(in the rows, 128 means zero)
A state moves one step at a time under one of 7 hidden systems, and each row is a state written as 26 numbers. Each run below is a few steps of one system.
path 1, ril (8 x 26):
[[103 124 113 128 139 169  87 116 116 137 100 137 128 164 108 129 155 190
  120  70 141 114  94  56 159 150]
 [ 88 117 106 167 159 174 111 150 109 135 101 103 118 178 122 108 161 155
  118 107 160  72 101  82 146 158]
 [103 135 109 180 170 160 152 155 123 134 102  80 139 148 132 111 147 124
  111 149 173  62 104 135 162 173]
 [131 128 119 149 180 159 154 139 134 135 134  67 170  95 144 128 115  89
  109 150 163  76 119 163 175 166]
 [156 105 136 113 182 156 132 130 144 133 176  70 161  94 153 114 107  65
  122 148 127  90 145 167 145 127]
 [162 123 151  93 156 119 128 140 156 121 180  86 131 125 149  87 119  72
  124 160  91 118 161 189 104 107]
 [168 162 143  90 118  77 126 130 153 112 147 123 130 117 135  83 128  99
  122 143  87 164 166 201  91 127]
 [168 165 129  82 109  71 106  88 150 119 131 178 139 105 121 102 129 118
  138 101 104 186 157 162 102 137]]
path 2, gimod (8 x 26):
[[114 123  95 121 121  97  87 143  88 116 108 115 107  93 155 126  39 110
  131  94 177 133 124  78 107 141]
 [136 140 151 116 126  67 119 160 117 141 147  76 106 107 158 100  41  94
  122 127 111 123 143 153  81 129]
 [129 124 177 174 127 111 143 136 114 208 164 100 137 105 135 146  83 106
  138  86  74 103 139 131 109 125]
 [121  86 126 162 123 131 100 104  99 177 153 174 118 116 129 144 114  94
  171  68 116 122 149  72  89 100]
 [137  79 129  97 132 122  91 126 130 116 168 144  80 161 142  96 118  89
  160 133 116 128 156 103  63  65]
 [125  94 174 135 121 145 156 162 139 138 175 103  95 172 132 135 142 123
  134 184  75 114 135 144 101  65]
 [113  98 137 193 103 158 182 126 119 145 139 175 128 134 114 181 184 118
  154 164 116 128 137 129 126  85]
 [147  94  91 119 137 146 146  76 151  97 137 202 136 123 122 140 180  87
  165 167 172 143 142 132 128  99]]
path 3, nama, 8 rows:
[[121 130 165  88  89 103 149 138 136 118 120 116 104 137 125 179  74 198
  112 156 113 160  79 106 144 100]
 [109  68 124 103 113 140 118 142 111 100 142 132  81 141 146 163  77 130
  144 157 155 133 108  66 109  64]
 [120 101  89 117 149 125 146 134 137  75 115 124  93 152 149 110 113  95
  142 203 209 103 114 128 117 112]
 [123 131 124 136 154 140 178 151 139 109 119  70 146 107 142 145 102 118
  103 195 172  95 100 165 174 148]
 [134  94 135 147 155 163 143 127 114 157 158  91 170  58 148 179  76  86
  126 126 140 100 125 122 169 124]
 [160 102 107 125 160 123 113  99 126 139 166 135 154  73 150 112 104  33
  156 113 142 117 170 147 109 124]
 [153 173 122 134 132  91 124 148 126 117 129 108 149  90 143  81 128  70
  116 128 113 140 179 203 102 163]
 [119 177 143 180  91 101 123 170  87 157 106 112 151  76 128 139 106 131
  105  81  90 150 156 149 123 170]]
path 4, sozil (8 x 26):
[[115 158 163 133  83 124 126 171 126 118 118 128 103 180 111 117 183 187
  105 137  62 160 137 147 108 112]
 [ 95 155 127 179  92 143 122 159 105 130  88 153 112 173 102 120 201 182
  117 107 109 137 131 113 120 145]
 [111 172 119 146 127 126 129 107 142 139  81 155 136 172  93 107 187 194
  119 100 136 124  98 120 154 181]
 [140 168 139  95 137 149 132 110 167 113 110 125 156 162 100 115 196 192
   97 133 106 137 103 156 180 160]
 [133 147 127 107 134 191  94 160 130  92 124 106 151 147 116 107 210 161
   88 122  90 142 147 143 158 134]
 [115 160  97 136 125 164  66 163  95 101  95 119 146 123 122  92 182 143
   94  76 121 143 157 119 138 168]
 [135 182 113 122 122 126  87 117 114 130  92 134 171  94 113 119 142 160
   99  58 122 157 132 127 165 190]
 [150 152 149  78 122 145  95  99 141 138 134 130 173  98 108 146 138 176
  100  67  77 168 124 119 176 144]]
path 5, nama:
[[133 117 166 126 137 153 117  89 138 194 152 134 156 131 106 160 136 171
  129  59  77 120 107  90 160 127]
 [149  98 135  88 140 138  82  93 152 136 166 164 109 174 121  90 166 118
  155  95  91 134 149 105  91  89]
 [122 153 122 122 125 141 109 162 140  88 114 122 103 192 118  67 210 149
  107 152 106 132 147 155 106 129]
 [ 91 148 129 171 115 175 134 159 111 131  90 120 140 155 105 149 185 194
   97 116 123 120 103 107 171 155]
 [126 100 125 120 149 164 123  63 147 161 130 170 147 144 104 164 149 162
  147  89 142 114  89  69 170 125]
 [165 106 137  48 164 146 109  78 185 109 166 140 128 170 120 100 160 133
  137 143 113 129 122 131 137  97]
 [127 127 130  99 134 186  94 186 127  76 139  80 125 155 133  98 179 139
   87 152  96 131 149 146 136 112]
 [ 97 121  89 170 138 199  99 157  87 113  99 120 147 124 123 132 179 139
  109  97 156 108 132  90 162 154]]
path 6, gimod:
[[136  65 122  73 161 194  97 114 145  97 165 122 120 154 135 134 145 126
  132 146 136 114 117  87 148  76]
 [107 108 136 119  91 160 141 190 111  70 122 106 100 139 136 166 134 156
  102 195 125 151 121 123 132  78]
 [134 156 129 162  85  99 190 140 130 108 108 160 141  94 123 166 151 119
  127 190 131 167 142 189 130 127]
 [167 142 123 108 150 115 159  52 172 146 134 170 183  88 114 148 144 113
  144 127 141 139 119 165 172 150]
 [141 108 124  59 159 160 101  80 155 122 135 125 151 124 122 151 105 164
  123 104 149 128  84  79 185 129]
 [106 132 129  88  97 116 107 165 111  85  99 102  93 139 137 149  69 184
  100 142 149 153  90  85 135 118]
 [120 179 144 148  86  46 168 155 124 128  95 121 104 121 132 129  78 142
  117 159 130 148 119 169 103 151]
 [145 158 143 159 147  71 167  75 152 197 130 142 155 111 120 122 103 112
  151 101 129 104 114 159 133 175]]
path 7, zek:
[[112 146 107 195 135 111 172 113 111 161  92 135 157  88 128 158 104 115
  136 125 184  98 105 130 157 181]
 [129  98 142 138 127 118 158  56 150 178 137 189 129 137 108 179 118 147
  172 114 139 125  91  84 141 106]
 [147  95 169  94  99 122 150 121 151 123 173 150 107 138 127 162 126 130
  145 171  78 163 136 135 104  50]
 [140 137 123 136 107 118 148 176 116  84 136 111 130  87 151 126 125  73
  118 191 123 153 174 193 104 110]
 [131 158  79 175 129 104 136 116 106 126  92 156 163  65 134 123 124  78
  136 111 182 133 153 154 134 184]
 [131 121 114 135 118 120 108  65 118 164 118 197 147  96 111 162 121 139
  156  57 136 152 120  76 140 137]
 [126  88 149  92  89 143  99 132 116 115 154 158 100 133 126 167 119 153
  138 119  86 174 134  75 106  55]
 [117 132 123 116  86 113 123 199 101  66 117 106  88 129 149 120 110 120
  107 181 127 163 152 146  88  97]]
path 8, toden (8 x 26):
[[159 160 119 130 165 108 163 103 158 131 131 112 172  92 133 103 133  81
  124 154 150 110 139 205 151 176]
 [151 115 129 135 157 140 121  89 123 174 155 125 184  53 136 160  89  85
  137  75 128 117 136 122 161 148]
 [140  93 117 110 108 114  86 124  95 123 152 149 116  76 151 146  68  81
  148  98 128 160 161  89  88  88]
 [133 169 121 124  73  71 108 164 101  92 105 149 109 104 136 107 114 117
  119 129 111 189 169 156  77 129]
 [115 188 113 185  97 115 128 142 101 140  78 155 152 111 107 122 175 156
  113  87 117 152 144 145 135 185]
 [ 91 121 103 172 124 141 116 109 101 154  89 163 124 143 112 151 131 165
  141  80 171 112  94  54 144 151]
 [ 98 110 138 108 104 106 133 144 122 116 110 119  74 170 133 153  70 182
  129 154 155 128  75  70 119 102]
 [111 138 173 138  95 131 172 185 134 114 127  88 102 168 125 151 141 177
   99 195  89 131 110 155 130 101]]
path 9, sozil, 8 rows:
[[153 135 101 144 120 114 117  96 108 141 126 166 174  37 134 156 103  77
  141  84 142 159 159 133 137 147]
 [160  97 131  78 133 122 103  63 140 145 163 170 147  85 130 160  90 110
  156  89 121 156 130  94 132  98]
 [145 101 138  52 111 101  95 119 136  97 154 134  91 129 144 130  66 125
  138 136 117 167 128  99  93  72]
 [108 116 135 128  71  99 131 177  91  96 119 129  83 115 146 163  68 133
  126 161 130 168 131 108  91  83]
 [ 87 104 131 180  95 119 159 145  92 150 107 140 101 125 131 191  83 152
  143 138 157 121  93  76 127 110]
 [106 104 142 136 152 118 168 102 150 165 123 113 105 172 125 153  86 163
  142 147 167  75  57  86 150 128]
 [126 121 158 113 162 124 172 144 168 130 144  64 108 178 136 117 107 139
  116 195 132  78  89 158 143 122]
 [116 121 140 179 147 156 161 190 118 130 144  68 121 141 143 113 150  92
  115 181 117  81 147 174 119 123]]
path 10, lopa:
[[160 162 158  65 118 106 103 150 152 102 147  95 124 137 132  86 132 141
   97 134  66 164 152 178 110 123]
 [150 163 129 103 102 154  97 144 114  99 124 129 176  73 120 143 163 141
   91 100  84 187 163 155 160 140]
 [131 144  79  94 105 133  76 112 111  74  88 178 136 104 120 123 147 146
  123  94 159 183 136  96 136 142]
 [106 163 112  97 109 102 102 151 124  86  75 115  93 170 124 102 115 193
  101 127 159 143  95 104 129 157]
 [ 93 159 122 167 127 157 134 187 101 118  85  74 138 136 127 133 143 172
   82 131 141 107 106 127 169 173]
 [104 127  77 193 157 163 127 129 101 134  93 136 152 114 127 121 159 101
  132 112 193  88 130 113 153 176]
 [121 129 101 144 180 101 129  86 147 158 112 131 116 169 128  79 111 110
  154 112 190  65  99 112 121 172]
 [132 121 163 123 186 135 137 121 159 179 157  60 134 166 129 101 104 134
  119 121 113  59  95 133 149 147]]
path 11, ril (8 x 26):
[[ 90 157 110 158  81 113 142 182  99  83  70 132  97 149 126 136 135 171
  105 164 156 151 115 125 119 138]
 [113 128  76 149 117 134 138 119 102  96  81 156 145  76 134 169 106 125
  129 140 209 141 111 103 162 150]
 [123  68 116 105 160 158 135  96 134 127 145 125 124 120 141 170  78 119
  147 147 183  99  86  69 157  98]
 [107  92 158 112 135 140 130 178 122 125 153  56  84 162 150 137  68 138
  115 165 121  95 102 103 118  89]
 [110 139 123 165 106 105 133 207  86 102 114  83 101 112 156 113  87  93
  111 165 139 123 153 153  88 128]
 [138 130  97 154 120  82 168 115 122 115 118 158 132  75 147 142  94  61
  154 168 182 139 146 164 110 131]
 [156 100 151  90 126  93 164  76 158 145 161 148 134  95 135 177  62 113
  156 153 131 144 103 129 136  92]
 [133 104 177  89  98 111 107 147 118 142 168 111 101 122 141 155  64 144
  125 113  67 158 131  99 100  71]]
path 12, toden (8 x 26):
[[ 99 145 155 183  90  80 180 127 129 170 101 153  93 171 111 153 119 175
  144 141 124 119  93 120 108 130]
 [107 117 162 173 105 118 191 113 145 170 126 159 104 176 105 172 149 171
  149 157 111 114  91 117 129 102]
 [123  99 150 141 124 128 190  93 167 140 142 168 105 179 110 161 160 146
  160 189 132 117  97 128 129  83]
 [148 113 146 106 136 122 193  80 186 125 148 161 131 151 113 157 157 134
  151 199 134 130 101 161 146  94]
 [164 112 140  97 142 148 174  76 176 122 157 155 168 104 118 171 156 119
  138 175 125 142 118 164 172 101]
 [168  99 113  88 140 160 138  80 152 100 155 166 171  74 130 168 147  93
  142 156 140 157 142 146 163  99]
 [164 122  96  78 126 138 115 104 135  74 132 157 162  60 139 150 123  90
  126 147 156 179 153 148 150 118]
 [148 149  97 103 110 137 107 135 108  80 110 137 172  44 137 150 117 109
  105 122 149 184 154 146 159 146]]
path 13, lopa (8 x 26):
[[131  57 133 129 144 193 133 136 120 125 180 117 135 107 142 170 129  84
  143 158 120 112 143 108 135  62]
 [142 107 120 131 116  93 128 135 125 110 152 155  94 129 148  97 123  58
  162 161 126 141 177 155  55  85]
 [153 171 173 121  92  53 158 120 147 157 138 138 128 114 121 132 100 139
  129 130  72 165 136 181 104 129]
 [144 122 154 105  98 148 139 106 128 136 141 151 168  72 116 208 115 162
  120 113  89 177 117 113 175 105]
 [117  83  99  97  99 150 104 133 107  71 124 170  99 121 136 163 118 131
  141 151 162 166 128  73 118  72]
 [102 147 128 140  83  80 145 185 113  90  99 120  68 160 141 111 105 141
  119 180 141 145 126 142  81 115]
 [111 173 144 198  93 107 185 160 109 154  96 117 151  94 120 170 124 148
  108 143 118 135 121 167 149 162]
 [118 107 100 167 131 140 156  83 117 147 109 178 158  82 121 191 115 118
  156 117 183 123 105  93 165 139]]
path 14, zek, 8 rows:
[[156 135 107  75 149 107  70 117 121 113 141 106 147  76 154  94  71  82
  122  87 140 142 154 131 119 148]
 [131 111 105 104 150 126  57 125  97 137 139 109 129  96 151 105  64  94
  133  56 142 120 141  77 111 139]
 [112 104 121 116 134 114  63 144  97 142 138 113  82 151 146  95  74 120
  140  73 128 112 132  66  78 117]
 [102 130 151 142 112  95  95 176 100 152 130  89  75 171 140  87  85 139
  125  99  98 108 130 100  70 125]
 [ 89 141 153 194 119 116 134 188  95 169 120  76  99 158 134 108 104 138
  117 116 105  84 124 124  97 145]
 [ 90 128 146 215 133 128 169 148 116 184 118 113 110 172 121 128 142 139
  139 129 129  66 108 120 118 145]
 [111 125 159 188 127 127 186 114 149 181 134 148 115 184 103 141 177 151
  148 150 105  90 106 139 124 121]
 [135 127 165 164 122 147 188 127 156 150 148 141 138 155 109 148 199 136
  134 177  82 121 134 178 137 105]]

Name the system that made each run.
path 15, 2 rows:
[[148 144 149 109 139 127 140 167 128 118 149  55 158  73 152 133  83 100
   92 154 107 127 140 187 150 140]
 [121 112 117 172 121 142  99 164  71 147 139 106 148  55 151 146  82  72
  125  83 123 126 168 113 118 130]]

nama
path 16 (2 x 26):
[[146 151 140 160 161  93 126 119 138 183 150 107 140 126 133  73 125  76
  141  95 102  89 158 174  98 164]
 [132 165 163 179 118 100 136 149 120 188 140 112 135 131 124 102 142 119
  128  92  59 119 159 171  94 151]]

nama
path 17, 2 rows:
[[136 168 175 154  93  73 165 125 128 183 130 124 147  90 122 164  84 147
  125 109  78 151 121 160 130 145]
 [127  90 136 128 109 160 129  96 111 149 142 162 154  76 122 212 105 143
  142 101 123 151 113  74 166  96]]

lopa
path 18 (2 x 26):
[[132 109 133  87  95 125  79 114 103 126 138 153 125  88 132 167  76 147
  131  73 110 178 130  65 123  96]
 [119 119 148  80  93  96  99 131 116 123 126 128  93 128 134 156  49 177
  122 106 118 163 100  69 114 100]]

sozil
path 19:
[[145  97  99 105 145 201  84 114 123  93 146 157 159 109 124 127 197 100
  129 110 127 147 166 113 147 105]
 [144 131  73  66 151 124  82 107 138  60 109 138 129 117 141  85 126 105
  122 132 190 145 134 124 132 146]]

toden
path 20 (2 x 26):
[[148 121 122 132 127  60 161  98 148 128 139 162 104 120 144 110  93  64
  170 167 154 128 143 164  77 111]
 [133 158 156 148  96  83 180 175 128 117 126 101 118 109 139 136 103 114
  112 192 107 144 141 196 107 121]]

nama
path 21, 2 rows:
[[148 119 134  77 148 146 169  98 169 104 138 113 159 104 127 171 114 143
  113 184 151 134  90 151 192 120]
 [144  99 100  86 147 151 132 142 132  63 139 105 133  92 157 136 100  83
  118 193 178 132 133 144 145 105]]

lopa
path 22 (2 x 26):
[[150 100 122  90 120 135 118  55 145 131 141 201 147 103 114 173 134 139
  159 103 132 167 119  88 147  99]
 [141  98 123  42 120 125  93 110 147  75 138 148  93 154 134 127 105 151
  133 145 140 162 112  90 117  80]]

sozil
path 23 (2 x 26):
[[110 167  99 130 112 126  79 184  82  93  85  93 134  94 142 108 104 136
   87  93 145 149 143 120 130 173]
 [126 158 137 143 115 130 123 124 103 161 110 117 179  61 121 177  96 158
  103  69 114 147 116 115 180 171]]

sozil
path 24, 2 rows:
[[141 121  99 102 116 125 130 146 112  73 122 119 145  53 154 160  77  90
  116 165 170 163 142 143 144 121]
 [161 143 151  89 119 106 142 124 134 125 148  99 166  53 142 165  64 115
  108 140 108 161 135 171 156 130]]

gimod
path 25, 2 rows:
[[135 104 128 127 170 166  87  96 141 164 159 142 132 169 117  85 183 116
  148  73 102  94 142 102 116 125]
 [103  94 118 125 135 188  84 166 111 101 136 116  91 189 126 102 179 143
  123 125 117 111 136  84 109  95]]

gimod
path 26 (2 x 26):
[[120  72 132 116 112 173  93 110 107 138 152 169 118 125 124 174 131 142
  150  89 109 146 128  50 126  72]
 [142 114  84  86 144 125 108  98 157  75 119 177  99 174 126  78 175 109
  150 160 172 135 138 127 101 112]]

nama
path 27, 2 rows:
[[128 136 119  56 134 114  66 114 139 103 113 124  98 172 126  90 105 177
  117  93 140 140 102  79 123 138]
 [102 148 101 124 137 100  80 141 111 119  89 116  88 176 129  69 105 153
  123  88 164 109 110  85 101 167]]

ril
path 28:
[[135  98  95 146 178 114 135  98 129 145 142 124 134 100 151 111  83  48
  161 131 194  80 130 127 120 143]
 [163 115 125 109 158  92 157  90 154 136 160 122 144  82 152 128  73  57
  151 161 157 114 134 170 125 126]]

sozil
path 29:
[[107 141 141 118  81 111 112 198  85  95 110  85 109  99 146 154  60 153
   91 138 117 163 128 116 120 118]
 [115 104  76 154 107 114 110 141  82  95 113 166 108  89 150 134  99  69
  153 132 186 146 158 103  88 113]]

ril
